[[129 131 150 120 149 139 134 121 140 135 133 127 135 110 114]
 [136 147 133 137 126 128 138 114 139 126 114 132 146 109 115]]
=>
[[136 147 133 137 126 128 138 114 139 126 114 132 146 109 115]
 [129 131 150 120 149 139 134 121 140 135 133 127 135 110 114]]

[[134 120 140 127 123 119 136 121 118 154 117 133 136 135 139 123]
 [121 129 138 124 132 133 122 142 130 109 143 114 128 131 119 138]
 [119 127 133 132 114 134 116 152 124 133 125 125 125 127 129 126]
 [132 140 131 142 112 132 143 119 130 132 113 121 127 123 134 122]
 [122 122 127 115 130 116 128 119 137 132 128 132 135 119 112 123]]
=>
[[122 122 127 115 130 116 128 119 137 132 128 132 135 119 112 123]
 [132 140 131 142 112 132 143 119 130 132 113 121 127 123 134 122]
 [119 127 133 132 114 134 116 152 124 133 125 125 125 127 129 126]
 [121 129 138 124 132 133 122 142 130 109 143 114 128 131 119 138]
 [134 120 140 127 123 119 136 121 118 154 117 133 136 135 139 123]]

[[153 103 144 135 131 138 138 116]
 [131 147 123 125 119 132 138 138]]
=>
[[131 147 123 125 119 132 138 138]
 [153 103 144 135 131 138 138 116]]

[[140 149 136 123 128 139 130 137 138 126 103 139]
 [141 121 121 141 136 139 110 132 112 118 118 136]]
=>
[[141 121 121 141 136 139 110 132 112 118 118 136]
 [140 149 136 123 128 139 130 137 138 126 103 139]]

[[136 126 133 134 115 132 123 118 114 136 120]
 [132 131 124 124 127 127 120 123 130 119 120]
 [135 119 106 117 131 132 135 124 112 123 152]]
=>
[[135 119 106 117 131 132 135 124 112 123 152]
 [132 131 124 124 127 127 120 123 130 119 120]
 [136 126 133 134 115 132 123 118 114 136 120]]

[[144 150 132 138 142 143]
 [129 115 118 118 126 133]]
=>
[[129 115 118 118 126 133]
 [144 150 132 138 142 143]]
---
[[150 127]
 [134 126]
 [135 142]
 [128 119]]
=>
[[150 127]
 [135 142]]

[[126 128 128 122 130 131 125]
 [135 134 124 115 129 127 151]
 [126 118 121 130 128 131 131]
 [139 138 130 137 127 129 157]
 [123 119 128 136 127 122 125]
 [126 124 131 124 133 118  99]
 [128 129 125 122 127 127 138]
 [132 125 123 119 129 124 131]
 [130 112 127 135 132 124 121]
 [136 128 129 133 130 125 119]]
=>
[[126 128 128 122 130 131 125]
 [126 118 121 130 128 131 131]
 [123 119 128 136 127 122 125]
 [128 129 125 122 127 127 138]
 [130 112 127 135 132 124 121]]

[[136 123 127 123]
 [130 130 130 131]
 [130 132 121 128]
 [129 124 124 127]
 [117 135 124 136]
 [105 104 141 117]]
=>
[[136 123 127 123]
 [130 132 121 128]
 [117 135 124 136]]

[[129 135 135]
 [131 130 126]
 [128 127 126]
 [135 134 128]
 [126 130 132]
 [123 133 127]
 [ 99 121 136]]
=>
[[129 135 135]
 [128 127 126]
 [126 130 132]
 [ 99 121 136]]

[[124 121 125 122 122 119 114 121 125 121]
 [118 116 111 111 109 124 126 107 103 134]
 [129 122 124 116 119 123 107 116 123 133]
 [123 127 111 115 113 123 115 127 118 122]]
=>
[[124 121 125 122 122 119 114 121 125 121]
 [129 122 124 116 119 123 107 116 123 133]]

[[120 133 145 116 130 129 103 119 129]
 [135 106 121 124 124 122 139 137 135]
 [133 113 131 114 131 129 101 123 127]
 [126 136 134 126 132 133 110 120 123]
 [131 120 122 130 124 124 143 135 132]
 [125 133 138 120 133 132 100 118 124]]
=>
[[120 133 145 116 130 129 103 119 129]
 [133 113 131 114 131 129 101 123 127]
 [131 120 122 130 124 124 143 135 132]]
---
[[110 125 136 117]
 [131 154 127 132]
 [137 113 130 124]
 [120 147 109 124]]
=>
[[125 136]
 [154 127]]

[[133 121 124 141]
 [118 127 129 109]
 [128 137 140 123]
 [125 133 154 116]]
=>
[[121 124]
 [127 129]]

[[133 129 136]
 [127 103 137]]
=>
[[129 136]
 [103 137]]

[[142 128 123]
 [119 154 154]]
=>
[[128 123]
 [154 154]]

[[117 103 113]
 [130 128 126]
 [123 124 135]
 [125 124 121]
 [126 130 130]]
=>
[[103 113]
 [128 126]]

[[131 145  99]
 [128 149 102]]
=>
[[145  99]
 [149 102]]

[[111 141 144 151]
 [118 138 125 150]
 [111 136 136 147]]
=>
[[141 144]
 [138 125]]

[[113 141 132]
 [136 104 139]]
=>
[[141 132]
 [104 139]]

[[156 134 119 151 113]
 [155 136 121 157 110]
 [158 119 122 120 120]]
=>
[[134 119]
 [136 121]]
